In the data rows, 50 means zero.
Some points, one per row:
[44 48 55 55 54 37 58 53 36 52 59 57 75 37 54 58 41 41 50 60]
[46 55 41 29 54 39 68 58 26 50 81 61 77 44 72 74 47 34 46 53]
[37 37 58 71 42 62 35 36 65 37 44 41 32 55 44 40 46 62 57 69]
[49 42 54 64 49 71 44 47 86 18 34 38 28 44 68 25 65 92 59 27]
[43 44 46 65 46 57 40 43 59 48 41 45 33 32 51 41 49 40 50 41]
[53 41 58 71 50 77 51 23 72 38 27 43 18 53 34 26 51 70 51 57]
[53 59 50 51 50 46 59 51 54 50 56 55 63 76 50 60 39 58 41 61]
[31 50 37 57 47 52 40 42 61 42 57 69 31 67 41 44 45 50 43 52]
[62 56 32 49 47 74 50 41 74 56 26 36 35 72 42 42 54 69 50 45]
[43 44 49 59 52 46 49 49 55 46 52 59 58 33 53 45 46 52 52 58]
[62 55 50 39 43 41 53 51 52 47 43 41 53 54 51 42 54 56 54 39]
[44 36 41 62 47 62 26 51 71 37 46 41 28 47 62 37 55 66 50 51]
[38 63 49 40 63 68 58 40 53 59 59 40 33 51 43 46 54 44 58 32]
[31 41 87 70 41 55 48 41 51 33 47 43 39 56 35 54 60 63 55 49]
[66 51 52 44 51 39 46 50 46 69 35 45 44 51 51 43 44 47 51 61]
[45 48 41 62 45 58 39 50 67 30 50 53 35 62 51 42 55 68 47 59]
[53 45 36 34 36 39 54 37 60 46 39 62 58 58 67 30 42 57 54 70]
[45 61 45 63 49 57 54 39 45 47 55 69 47 66 37 49 40 51 34 59]
[57 52 40 55 72 76 50 55 61 46 60 34 36 59 45 46 59 68 46 42]
[57 53 45 40 50 63 56 52 56 45 51 45 39 53 58 31 57 60 58 41]
[17 53 50 70 36 71 37 36 61 31 51 53 32 63 53 35 40 54 43 59]
[38 54 55 44 49 30 52 63 35 55 61 54 73 39 61 60 37 31 50 65]
[35 32 44 48 34 62 49 44 64 63 37 50 45 45 43 46 52 51 57 65]
[49 51 44 62 53 74 40 25 75 33 35 54 13 61 40 27 55 61 54 38]
[48 50 58 50 50 47 47 58 61 44 41 38 55 49 58 46 54 57 59 41]
[56 37 47 45 55 46 44 54 45 45 55 56 48 44 55 57 61 55 47 36]
[26 58 50 75 55 87 40 25 69 59 39 36 14 68 22 39 50 55 53 48]
[54 55 51 60 50 52 52 42 45 55 45 46 51 44 37 49 46 44 51 50]
[50 43 61 55 42 46 45 37 39 54 31 55 50 35 39 47 45 56 49 52]
[47 54 41 41 46  9 56 61 12 66 61 58 91 37 53 86 35 18 39 57]
[39 60 48 57 54 51 34 40 39 64 54 56 27 49 33 43 37 26 44 49]
[79 59 33 28 62 34 54 82 43 56 72 39 72 43 72 56 59 46 48 38]
[36 71 53 59 42 67 55 32 67 42 29 48 33 58 39 40 38 49 45 38]
[24 59 57 45 38 62 33 39 62 35 58 35 15 92 35 37 60 63 60 42]
Then 14 other points, each followed by its number:
[46 33 56 43 39 49 54 46 47 39 53 53 45 32 62 28 63 60 61 60] 0
[50 48 54 56 59 76 53 32 67 49 37 46 31 54 46 32 54 75 55 45] 1
[57 58 36 38 53 55 55 43 49 43 54 62 61 35 73 40 47 51 50 51] 2
[39 61 43 61 58 50 32 40 35 68 53 50 22 37 39 41 43 28 46 41] 3
[33 49 49 63 48 56 40 27 57 43 47 55 38 80 36 53 48 61 46 56] 4
[75 59 53 20 45 29 62 65 35 54 51 38 72 41 69 56 53 44 57 38] 5
[43 55 29 43 48 33 40 70 40 61 67 50 64 60 61 73 43 31 38 58] 6
[72 58 36 41 53 60 54 60 57 64 45 32 43 56 41 50 60 57 50 35] 7
[44 58 46 49 43 35 55 45 46 54 42 50 58 58 39 60 35 34 45 56] 8
[47 50 46 47 44 59 69 27 56 42 52 69 51 75 44 47 40 61 47 75] 9
[29 34 82 80 42 68 43 33 69 27 34 40 22 61 31 40 60 79 55 46] 10
[67 51 50 38 44 37 50 55 49 48 40 39 52 53 52 47 57 58 50 39] 11
[40 50 70 56 48 59 51 47 65 45 33 42 42 50 45 40 49 65 58 33] 12
[36 69 54 71 44 67 48 28 67 41 33 55 33 61 36 43 37 48 43 36] 13
Which of these numbered points is nearest to each point below, ignoring the direction in which the first points spread most? Its number follows each.
[56 52 54 43 58 44 42 59 44 46 63 44 40 65 44 57 65 54 49 41] > 11
[55 48 49 51 58 65 55 47 56 55 50 51 43 45 49 36 56 65 52 47] > 1
[26 41 55 82 48 71 35 28 72 37 35 49 17 90 24 45 47 79 40 56] > 4
[29 48 43 53 43 51 32 49 58 50 62 54 44 69 60 48 44 55 46 63] > 6
[35 73 48 61 47 64 52 36 61 43 39 52 41 55 42 45 36 42 45 39] > 13
[43 48 54 47 46 41 47 44 45 50 54 62 56 66 45 59 44 48 39 51] > 4
[44 45 43 56 34 63 41 37 78 58 21 47 28 83 32 42 41 65 40 57] > 8
Here are 14 other points, each followed by its number:
[47 26 59 59 36 68 44 30 70 30 35 46 22 40 50 20 56 74 60 58] 0
[52 55 61 33 51 25 54 78 28 56 62 46 79 36 67 66 49 39 53 39] 1
[66 40 54 35 54 49 60 64 52 35 57 47 66 14 82 39 76 60 62 26] 2
[55 40 46 61 48 45 41 55 53 31 54 54 59 65 61 63 56 63 36 46] 3
[72 36 59 45 70 54 41 62 64 55 38 28 19 42 35 46 79 66 59 17] 4
[48 44 69 63 39 61 67 41 69 55 16 53 52 58 34 43 44 69 52 67] 5
[78 41 34 30 45 18 52 63 27 52 58 54 75 27 76 54 51 38 48 64] 6
[57 47 47 43 55 59 73 46 52 67 49 48 56 52 46 57 52 38 49 60] 7
[41 45 62 70 52 63 51 35 62 40 41 55 41 42 42 44 53 58 53 53] 8
[51 42 51 56 45 51 49 49 44 54 48 65 44 47 41 51 50 52 45 60] 9
[35 42 63 82 57 86 37 39 92 40 30 32 12 60 43 26 55 77 58 42] 10
[25 52 41 71 45 63 44 28 75 35 42 67 24 75 36 37 36 58 42 56] 11
[43 48 54 64 53 52 53 48 54 49 46 47 58 37 49 50 40 55 54 55] 12
[62 53 56 53 55 51 56 48 46 57 48 40 42 33 43 41 48 44 60 52] 13
Which of these numbered points is nearest to each point below, ignoring the direction in which the first points spread most? Its number follows each.
[63 42 68 45 37 37 74 58 39 66 30 58 85 38 59 58 45 53 54 69] > 5
[83 29 51 28 60 24 44 74 34 65 54 47 49 27 49 61 79 42 60 27] > 4
[27 49 28 55 46 56 31 41 63 57 59 60 41 68 53 46 38 52 44 65] > 11
[56 40 47 41 51 53 54 55 47 50 56 55 52 29 65 42 56 53 55 58] > 0
[75 52 56 25 52 23 84 64  4 60 63 73 99 16 69 63 48 28 53 63] > 0
[46 38 40 60 42 58 35 49 71 32 55 54 40 69 49 46 50 68 42 55] > 3
[62 47 42 43 43 30 53 68 37 49 53 64 88 40 71 69 33 37 34 50] > 3
